128 stands for zero in the data rows.
Some points, one per row:
[ 98 100  97  93  98 100 101  94  98 105  96  98  99  98  98 100]
[100  97  97  99 100 100 106  92  98 102 100  95 102  93  99 100]
[100  95 105 100 100  98 101 102  98  98  98  93  94  98 103  94]
[ 99 102  81  95  90  94 104  75  87 108  89 108 106  91  95 103]
[ 96 103  89  92  91  94  82 109 100  86  92 104 102 105  84 105]
[103 101  75  91  88  96  85  85  96  91  89 110 113  89  86 108]
[ 86  88 115  92 104  95 101 104  97  96 103  83  86  95  96  86]
[ 95  95 102  97  96  96  84 116 104  84  98  93  90 103  91  93]
[ 94  95 106  98  98  95  94 109 100  95 103  92  96  99  96  96]
[103 102  85 101  94  96 104  81  90 107  93 106 102  92  96  98]
[ 99  96  98 101  97  98 106  94  93 106  98  93  95  94 105  94]
[ 97  97 100 100 100  98  99  95 101 101  99  95  98  98 103  98]
[102 101  88 102  92  90 105  80  86 106  93 105 103  91 104 100]
[ 98  97  91  98  94  97 108  74  88 111  97  95 102  90 103  97]
[ 95  98  92  91  94 101  79 113 107  83  90 100 104  98  82 103]
[102 101  90  95 100 104  92  98 105  93  92 103 102  97  94 101]
[100 103  87  96  91  97  89 102 102  95  92 108 102 100  90 102]
[104 102  82  99  95  99  96  86  96 102  90 106 103  96 100  99]
[ 95  94 108 102 101  97 103  98  95 103 103  89  90  97 102  91]
[ 91 100  97  90  95  97  82 110 104  84  95 100 103 102  87 103]
[ 96  87 109  98 103  99 102  98  98  97 102  82  86  94 107  87]
[102 102  97  99  98  98  88 105  99  86  95 103  99 103  96 100]
[100 102  94 102  96  99  99  86  98 101  96 100 103  97 101 102]
[ 94  98 106 100  97  94  95 110  98  88  98  97  88 104  99  90]
[ 86  95 106  91  97  92 111  83  88 109 105  92  96  91  99  92]
[108 102  74  97  90  94  93  78  91 100  87 108 110  92  96 105]
[108 103  77  98  87  95  79  95  97  93  89 107 108  96  91 107]
[107 102  82 102  91  96  93  89  94  98  92 105 105  98  98 103]
[102 103  88  96  85  93  91  90  92  99  96 106 109  97  94 109]
[100  98  88  96  95  98 103  85  93 104  93 101 108  90  95 105]
[ 90  89 116  96  96  91 104 100  90  97 103  85  85  96 102  86]
[ 92  90 112  94  99  93  99 110  96  94 100  87  87  99  98  91]
[ 91  93 109  98 105 100 100 102 101  94 100  91  88 100  98  90]
[102 104  90  96  97 103  95  91 101 100  93 103 104  98  94 101]
[103  96  93  97  94  92 106  75  87 110  98  97 103  90 101 100]
16 more points follow, each with its number after it:
[101 101  88  95  93  97  92  96  98  94  95 104 108  98  93 106] 0
[ 94  92 103  98 105 102 105  93  99 101 101  90  91  95 102  92] 1
[100  98 100  96  97  97  87 111 104  85  95 101  96 102  92  97] 2
[102  99  85  98  93  95 103  82  94 106  92 100 104  93 103 102] 3
[ 85  85 113  94 104  92  91 115 101  81  97  78  76  97  92  77] 4
[ 98  94 102 100 101 101  89 107 106  89  99  94  93 101  95  95] 5
[102  99  97  97  91  95  92 107  98  94  97 101 102 101  95 104] 6
[ 90  88 111  95 108 102  94 100 104  93 103  85  87  95  96  92] 7
[102 102  88  96  95  99  91 103  99  94  92 105 105  98  94 103] 8
[106 102  77  97  94  98  91  90  99  92  90 105 108  95  91 105] 9
[ 91  97 108  98  99  96  91 110 102  85  97  97  90 105  98  90] 10
[100 102  85  99  86  92  88 100  94  91  92 105 109 100  92 107] 11
[ 88  88 110  98 105  99 108  94  98 100 101  85  85  94 104  84] 12
[100 102  92  99  95  98  94  97  99  97  94 107 102 102  97  99] 13
[ 89  89 113  99 102  97  99 104 101  92 101  84  83  96 100  86] 14
[ 87  87 112  95 101  95 106  95  96 101 105  82  81  93 104  82] 15
Which of these numbered points is nearest to each point below, ignoring the 2 directions in which the first points spread most? Its number follows each.
[ 76  76 117  87  98  88  82 117  96  70  97  67  64  95  87  70] > 4
[ 99  99  97  97  98  99  95 105 101  97  97 102 100 100  94 100] > 8
[103  99  84 100  99 101  78 111 107  80  89  99  97 101  89  99] > 9
[ 76  72 118  85 108  95 108  89  94  94 101  63  65  81 100  69] > 4
[ 91  88 107  95 100  96  90 115 102  82 100  88  86  96  95  89] > 14
[ 95  93 106  98 100  97 108  89  99 104  99  90  90  94 103  90] > 14
[ 94  97 105 100 102  99 104  98  97 100 100  95  90 101 102  89] > 13
[ 88  89 106  96 104  99 111  86  96 105 101  86  84  91 104  87] > 12
[ 97  97  95  99 101 100 106  85  95 105  99  98  96  92 102  96] > 1
[ 98 100  79  90  91  95 104  67  86 112  93 102 109  88  96 103] > 15
[101 102  67  89  79  92  60 108 100  75  76 110 108  93  73 107] > 4
[101 104  88  97  92  99  83 104 103  86  94 104 103 100  90 102] > 2
[102 106  81  93  85  92  81  98  93  88  87 111 108 101  84 107] > 11
[ 99  95 104 101  98  94 105  96  91 103 102  93  97  97 103  95] > 6
[ 85  92 110  92 106  98 109  91  96 101 101  90  83  96  99  86] > 12
[ 99  95 108  99  99  97 100 102  98  94  99  93  94 100 100  96] > 2
[ 90  95 106  94  97  95  85 115 102  80  98  97  92 101  90  95] > 14
[101 100  68  93  87  95  99  69  91 106  86 104 113  85  92 107] > 15
[ 95  96  98  99 105 102 105  93  99  98  99  96  90  97 104  93] > 1
[102  98  82  97  96  96 105  71  90 111  90 100 104  89 100 100] > 12
[ 87  93 102  86  99  97  83 117 103  79  95  92  90 103  85  91] > 15
[101 101  84  95  91  96  96  85  95 102  94 104 109  94  92 107] > 0
[ 90  93 109  94 100  95  85 115 102  79  97  92  82 103  93  87] > 14
[ 95  98 104  98 102 101  97 101 101  93 101  97  95 103  97  95] > 13
[ 95 100 100  95  96  99 102  98 101 102 100 100  97  99  97  97] > 13
[ 93  92 107  97 102  99 103 105  99  94 101  89  91  99 100  91] > 9
[ 96  98 105 101 100  98 101 102 101  96  96  96  90 101 102  92] > 13
[ 98  93 111  98 100  98 102  97  97  98 101  91  91  97 103  95] > 2
[ 98  96  96  98  98  97 107  85  94 107 100  93  97  90 105  95] > 3
[103  95  98  97  93  96  96 106 100  93 101  96 102  95  96 103] > 6
[ 93  93 106  95 104 101  99 110 102  92  99  89  88  99  94  92] > 1
[ 88  89 110  97  93  87 110  87  83 107 105  85  88  92 104  89] > 11
[ 97 100  89  97  94  95 108  73  87 112  94  99 103  90 100  98] > 14
[104  99  93 100 101 102  92  99 100  97  95 102  99  96  98 101] > 5
[ 98  97  94  98  94  95 103  83  89 107  99  98 105  94 100 104] > 0
[ 89  90 111  94 108 100  95 102 102  93 103  84  87  97  96  89] > 7
[ 88  93 111  96  99  94  98 109  99  93 105  89  91  99  95  91] > 0
